One turn sends every row of this set to another row. A few are shown first. Where does it send the rows asked after them?
zin: 7; -8; 18; -8; 15; -38; 13; 13; 0; -12; -33; 8; -1; -11; -5; -7
lesud: -21; 7; -16; -7; 5; -22; 10; -15; -3; 20; -18; 19; 19; 16; 11; 9
Pak: 0; -7; -31; -10; -13; 5; 11; 1; -10; -6; -31; 25; 6; 6; -13; -4
refe: 6; 10; 20; 10; -23; -24; -9; 10; -19; 16; -33; -12; -20; -6; 23; -11
gal: 9; -2; -24; -9; 8; -30; 8; 18; -1; 13; -29; -6; -15; -6; -8; -3
disun: 1; -12; 26; 1; -37; -22; -4; 13; -22; 11; -18; -1; 0; 15; 20; -5
tife: -25; 12; -16; -2; 6; 10; 13; 4; 0; 23; -6; -1; -7; 5; -6; 4
nevan: 9; 29; 0; -7; 15; -9; -11; -13; -23; 15; -17; 26; 0; 21; -3; -6
tevev: 6; -12; 10; 10; -17; -4; 18; 0; 29; -23; 3; 12; -8; -13; 8; -4
dasom: 4; 21; 14; 24; -20; -14; -20; -9; 1; -9; -33; 6; -28; 14; 7; 3
vot: -1; -9; -29; -9; 0; -29; 19; 9; 10; 11; -20; -3; 10; 7; 14; 7
taz: 5; 2; 28; 20; -7; -11; 23; -3; 10; 3; 15; 24; -18; -11; 5; -1
nagip: 12; 9; 33; -2; -20; -11; 8; -2; -10; -4; -2; -3; -36; 17; 14; 6
miba: 1; -9; -8; -16; 2; -27; 8; 0; -14; 25; 0; 19; 11; 23; -6; 3
Dafo: 8; 1; -21; -4; -7; -13; 37; 3; -23; 7; -31; 33; -4; 1; -1; 1
Tepe: 9; 20; -12; -11; 4; 10; -3; -5; -2; 13; 5; -12; -10; 2; 6; 19
fefin: 19; -10; -13; 15; -16; -1; 3; -16; 4; -14; -18; 35; 20; -4; 7; 9
ruzu: 13; 12; 12; 4; -31; -12; -14; -17; -29; 7; -33; 11; -6; 2; 31; -15
Masun: -13; 7; 22; 4; -33; 8; -3; -3; -16; 15; -8; -7; -5; 8; 30; -2
Ges: 6; -5; 29; 19; -6; -34; 11; 1; 8; -8; -13; 37; -9; -6; -8; -11
lefal: -12; 10; 15; 29; -17; 8; -2; -10; -18; 0; -9; 12; 25; 7; 22; 3
varuz: -7; -10; 20; 18; -10; -16; 4; 22; -6; -4; -12; -11; 24; 13; 20; -8
korab: 29; -1; 16; 6; -13; -25; 7; -6; -36; -14; -29; 9; 4; -16; 22; -4
bimel: 11; 20; 2; 7; 15; -17; -1; -28; 0; 3; -19; 10; -9; -31; 12; 12
Dofo: 3; -1; 24; -1; 15; -11; 19; 0; -15; 18; 12; 26; 8; 13; 15; -13
buba: -9; 0; -5; 27; 2; 18; 14; 22; 16; 3; -10; 0; -2; -5; 10; -7
rebak: 7; 19; 3; 9; 15; -14; -5; -25; -6; 10; -18; 10; -12; -34; 13; 12
Safo: -3; 15; 16; 21; 7; -26; -2; -12; 24; -11; -19; 19; -15; -17; 5; -17
Mami: 15; 20; -26; -6; 7; -8; 6; -21; -20; 22; -15; 21; -12; -6; 5; -2
kiga: -27; 17; -16; 4; 5; -6; 25; 2; -7; 11; -38; 16; -3; -1; -4; 4
Fikez: 16; 8; -26; -4; 3; -16; 33; 0; -10; 24; -10; 6; -12; -6; 21; 7
nof: 8; 2; 9; 6; -6; -14; 0; -29; 22; -18; 0; 28; 2; -7; 18; -12
tudom: 8; 0; 18; -1; -25; -2; 0; 4; 8; -19; -9; -8; -21; 30; 19; -6
lil: 5; 2; -16; -21; 1; -7; -12; 7; 1; -19; -33; -1; 8; 13; -9; 0
renen: 4; 2; 27; 4; 14; -14; 24; 1; -8; 17; 9; 26; 9; 16; 11; -11
dus: 6; 15; 11; 12; -23; -3; -17; -17; 5; -12; -16; 10; -13; 33; 22; -8
vizo: 8; 19; -5; 10; 6; -4; 4; 30; -10; 12; -28; 0; -21; 5; -19; 0
sizek: 29; -7; -8; -7; -15; -6; 5; 12; -21; 7; -3; 22; 4; 21; -11; 15
Kosi: -6; 2; 7; 3; -40; 8; -9; 2; -12; -10; -38; -4; -2; 1; 23; -12
kideg: 5; -15; 16; -9; 12; -34; 10; 18; -5; -12; -33; 6; -1; -15; -5; -7
bive: 15; 6; 28; 8; -26; -26; -5; -3; -16; -10; -25; 13; -30; 15; -2; 9
Setuk: 14; 9; 25; 9; 5; -27; 9; 6; -19; 9; -6; -18; -1; -7; 32; -9
voram: -6; 3; -2; 29; -1; 17; 21; 19; 20; 2; -7; 4; -1; -2; 6; -2
bafol: 16; -15; -14; 15; -16; -2; -4; -13; -2; -12; -18; 36; 21; -4; 8; 7
roni: 0; 14; 7; 27; -18; 6; 3; -4; -20; -17; -37; 0; 1; -25; 14; 3

roni moves to Setuk
bafol moves to kideg
vizo moves to Tepe
Now these:
tudom moves to dasom
Safo moves to taz
renen moves to fefin
Pak moves to gal
vot moves to kiga
ruzu moves to disun

